Each row is where one point has got to under a steady rotation. How many ticks took it there?
The counts run from 0 to 754.
[112 159 139 149 142 134 118  82 138 106 144 156 143 117  98 104  64 122
 166 160 134 126 164 144 124 167  94  97 164 108 113  96]  577
[137 114 104  68  88 134 147  94  82 129 118 182 124 127 110 109 101  99
 143 111 119 150 153 114 125 149 160  98 109 124  78 141]  468
[109 102 107  45 120 134 150 128  72 139 112 139 143 128 107 152 139 133
 143 148 107 123 161 143 132 153 136 122 146 161  65 116]  63
[ 92 166 140 111 103 155 107 131 120 149 116 168 122 146 104 127 113 170
 179 124 167 152 110  96  95 105  98  73 111 118 132 138]  79
[ 83 134 132 111 166 144 122 142 153  98 164 183 162 154 100 125 142 162
 164 136 151 108 118 131 170 118  83 134 165 141 128 105]  448
[113 106 142 125 143 163 105 164 107 136 105  76 123 119  76  94 103 145
 102 134 130 114 143 134 122 134 113 129 198 157 129 159]  367
[120 154 168 109 137 126 139 151 113 128 120 122 127 114 162 134  91 108
 175 106 154 131 153 115  92 162 190 109 137 101  78 135]  203
[132 144 110  76  82 128 138 100  93 125 103 200 126 138  95 118  83 122
 143 102 125 136 122 144 123 132 156  91  99 112 100 122]  465
[123 166 152 133 172 174 151  87 145  84 164 148 129 142 112  93  83 157
 138 137 122 115 124 113 154 113 108  97 148 116 137 118]  43
[104 115 138 112 128 174 108 118  95 162 120 129 121 133  83  89 132 143
 135 115 149 130 101  62 148 114  71 122 152 167 126 151]  481
[ 88 102 159 116 148 161  93 139 133 122 136 148 112 158  82  77 117 143
 114 183 123  91 115 106 166  97 106 144 130 124 152 153]  676
[114 122 184  46 149 131 150 150 103 100 123 141 136 175 135 147 136 133
 131 121 136 102 147 119 135 139 152 151 139 129  87 100]  439
[101 103 131  92 111  97 100 163 104 159 111 150 112  84 136 112 133 101
 151 144 147 122 173 101 131 160 126 172 166 130  80 124]  707
[120 148 129  75 116 156 131 151 165 154  93 117 100 118 112 161 110 152
 150 148 105 111 135  87 136  99 159 114  94 124 115 187]  494
[ 72 131 140  90 105 116 116 148 107 115 104 179 135 142  93 123 162 164
 174 135  98 147 134 132  77 101 132  98 138 118 139  91]  642
[105 103 144 129 138 123  88 177 129 119 148 166 137 113 118  99 139 132
 135 125 154 143 165  84 161 145  99 167 182 110 138 165]  143
[127 181 129  90 125 134 112 145 129 154  79 120 114  84 131 158  87 189
 154 140 126 122 127 146 104 112 105 125 150 130 109 115]  189
[134 144  87  66  97 120 147 101 115 126 119 207 132 126 110 148  99 144
 157 120 121 142 129 144 132 126 151  94  97 106 102 134]  461
[104 114 181 104 102  98  72 171 102 133  97 150 126 156  96  88 133 125
 116 103 169 122 146 120 124 139 119 163 171 112 156 122]  138
[155 161 202  85 137 102 103 127  93 117 101 111 126 136 147  94 105 132
  95 102 136 129 152  92 142 132 151 138 133  84 140 137]  546
[136 162 148  66 124  98 133 148 152 140  90 134 137 126 137 166 120 109
 155  79 166 115 141  93 167 155 159 149 127 126 102 135]  321
[112  85 153  59 132 136 104 157  86 125 116 141 109 162 108 104 141 143
 103 149 120 110 130 116 154 107 160 153 107 109 126 174]  671
[104 118 146  66 110 147 103 128  60 175  99 121 129 146  99  93 132 143
 134 109 142 138  93  75 141 104 110 128 121 143 123 131]  480
[167 183 148  96 144 117 124 101 128 111 110 148  85 121 151 124 116 200
 115 124 126 127 133 100  96  79 118  95 130 118 121 114]  421
[117 170 129 107 138 141  91 138 134 155  90 112 122  84 104 135  91 186
 145 148 137 118 117 141 122 104  72 126 172 150 124 105]  186
[109 107 122 114 143 180 103 142 125 161 130 118 113 119  93 114 132 153
 136 128 141 122 106  60 158 101  81 121 155 164 131 172]  485
[150  95  89  72 145 102 112  91 102 148 118 157 100  99 127 114 154 129
 118 156 123 104 140  95 174 115 130 146 125 158  84 150]  291
[153 167 118  96 113  92 101  84 164 148  70 143 110 146  79 125  91 113
 128 137 148  97 148 128 129 146 105 116 126 137 136 111]  694
[155 135 167 135 171 129 120 121 127 107 139 108 129 128 131  83 111 119
  95 100 137 127 171  75 172 161 129 145 182 112 133 154]  548
[152 185 129  99 116 118 109  85 102 140  91 116 151 102 109  97  89 148
 130  87  95 155 116 123 147 123 152  91 124  99 156 138]  351
[144 132 154  69  87  78 109 143 126 132  64 144 106 151  91 133 129 115
 107 100 131 124 182 123 104 146 150 133 149 118 122 121]  130
[101 150 118 138 151 125 105 105 176 112 120 144 129 127  74  97 166 151
 140 152  91 110 133  80 146  89 108 103 147 143 161 129]  113
[147 173 116 143 133 132 104  78 127 135 101 124 141 112  79  75  81 135
 117  81 115 142 123 118 150 130 124  82 157 123 162 146]  352
[152 112  83  89 159  98 110  75 105 138 135 160 121 120 116  97 154 115
 123 161 150 108 146  81 177 141 125 129 127 152  85 161]  287
[ 93 136 134  92 102 113 119 142 108 119 122 194 141 120 116 125 163 167
 167 126  91 168 167 102  80 116 146  91 126  94 133 126]  645
[107 143 130  98 189 110 121 149  87 119 145 114 167 108 160 125 157 146
 170 113 162 129 112 113 154 136 186 108 133 115  91 144]  214
[118 129 133 115 161 137  96 100 103 145 129  96 154  89 106  87 104 116
 134 160 117 109 146 101 172 158  85 145 187 157 105 106]  176
